[[123 129 130 121 123 134 134 118 123 124 140 118 137 133 137]
 [127 127 127 127 127 128 127 128 127 128 127 127 127 127 127]
 [125 135 150 104 144 141 129 128 137 143 146 112 150 136 131]
 [132 127 128 136 138 115 109 143 134 133 107 144 113 120 107]]
->
[[125 135 150 104 144 141 129 128 137 143 146 112 150 136 131]
 [123 129 130 121 123 134 134 118 123 124 140 118 137 133 137]
 [132 127 128 136 138 115 109 143 134 133 107 144 113 120 107]
 [127 127 127 127 127 128 127 128 127 128 127 127 127 127 127]]

[[138 118 133 131 121 128 120 126 123 125 122 118]
 [124 132 132 122 123 119 127 106 135 117 123 137]
 [114 138 124 117 137 124 126 134 133 123 126 128]
 [121 134 125 114 129 127 130 122 131 124 129 135]
 [112 135 119 117 123 121 133 114 130 129 132 134]
 [116 126 117 141 121 121 132 124 119 143 136 120]]
->
[[138 118 133 131 121 128 120 126 123 125 122 118]
 [124 132 132 122 123 119 127 106 135 117 123 137]
 [121 134 125 114 129 127 130 122 131 124 129 135]
 [114 138 124 117 137 124 126 134 133 123 126 128]
 [112 135 119 117 123 121 133 114 130 129 132 134]
 [116 126 117 141 121 121 132 124 119 143 136 120]]

[[116 136 102 115 135 130 112 135 115 129 136 122 121]
 [111 130  99 121 126 138 126 132 104 131 126 119 133]
 [115 137 137 123 131 153 154 140 128 135 130 129 108]]
->
[[115 137 137 123 131 153 154 140 128 135 130 129 108]
 [116 136 102 115 135 130 112 135 115 129 136 122 121]
 [111 130  99 121 126 138 126 132 104 131 126 119 133]]

[[139 146 129 139 130 134 131 153 136 140 139 124 126 129]
 [134 129 114 126 130 140 133 132 121 132 128 124 147 128]
 [121 135 108 120 147 130 129 137 113 139 135 128 135 129]
 [108 140 119 118 141 114 122 139 117 135 134 134 119 128]]
->
[[139 146 129 139 130 134 131 153 136 140 139 124 126 129]
 [108 140 119 118 141 114 122 139 117 135 134 134 119 128]
 [134 129 114 126 130 140 133 132 121 132 128 124 147 128]
 [121 135 108 120 147 130 129 137 113 139 135 128 135 129]]

[[133 133 124 148 136 126 138 126 122 123 131]
 [115 134 130 134 128 123 124 123 128 122 146]
 [106 115 144 131 125 141 109 136 138 129 124]
 [131 120 128 137 138 141 124 135 131 133 110]
 [129 121 133 131 134 137 121 134 131 135 113]]
->
[[106 115 144 131 125 141 109 136 138 129 124]
 [129 121 133 131 134 137 121 134 131 135 113]
 [115 134 130 134 128 123 124 123 128 122 146]
 [131 120 128 137 138 141 124 135 131 133 110]
 [133 133 124 148 136 126 138 126 122 123 131]]

[[114 101 134 131]
 [132 141 126 106]
 [132 133 135 125]
 [128 128 129 127]
 [127 133 139 115]
 [136 141 127 128]
 [133 122 116 134]]
->
[[127 133 139 115]
 [132 133 135 125]
 [114 101 134 131]
 [128 128 129 127]
 [136 141 127 128]
 [132 141 126 106]
 [133 122 116 134]]
---
[[150 137 123]
 [130 151 121]
 [107 101 101]
 [157 158 109]]
->
[[151 121]
 [101 101]]

[[132 153 108 107]
 [115 146 128 108]
 [108 144 137 109]]
->
[[146 128]
 [144 137]]

[[143 127 102 121 148]
 [154 118 136 141 129]
 [106 127 131 130 102]
 [151 141 125 136 139]
 [137 156 115 121 143]]
->
[[118 136]
 [127 131]]

[[116 132 121 136]
 [113 145 116 123]
 [130 145 123 128]
 [111 136 121 138]
 [105 154 111 148]]
->
[[145 116]
 [145 123]]

[[139 129 121]
 [138 128 138]
 [154 127 116]
 [129 126 124]]
->
[[128 138]
 [127 116]]

[[118 140 132 128 137]
 [140 152 123 144 144]
 [140 139 114 145 143]
 [132 137 119 131 129]]
->
[[152 123]
 [139 114]]

[[145 142 111]
 [118 129 142]
 [153 120 134]
 [109 135 155]
 [126 118 149]]
->
[[129 142]
 [120 134]]
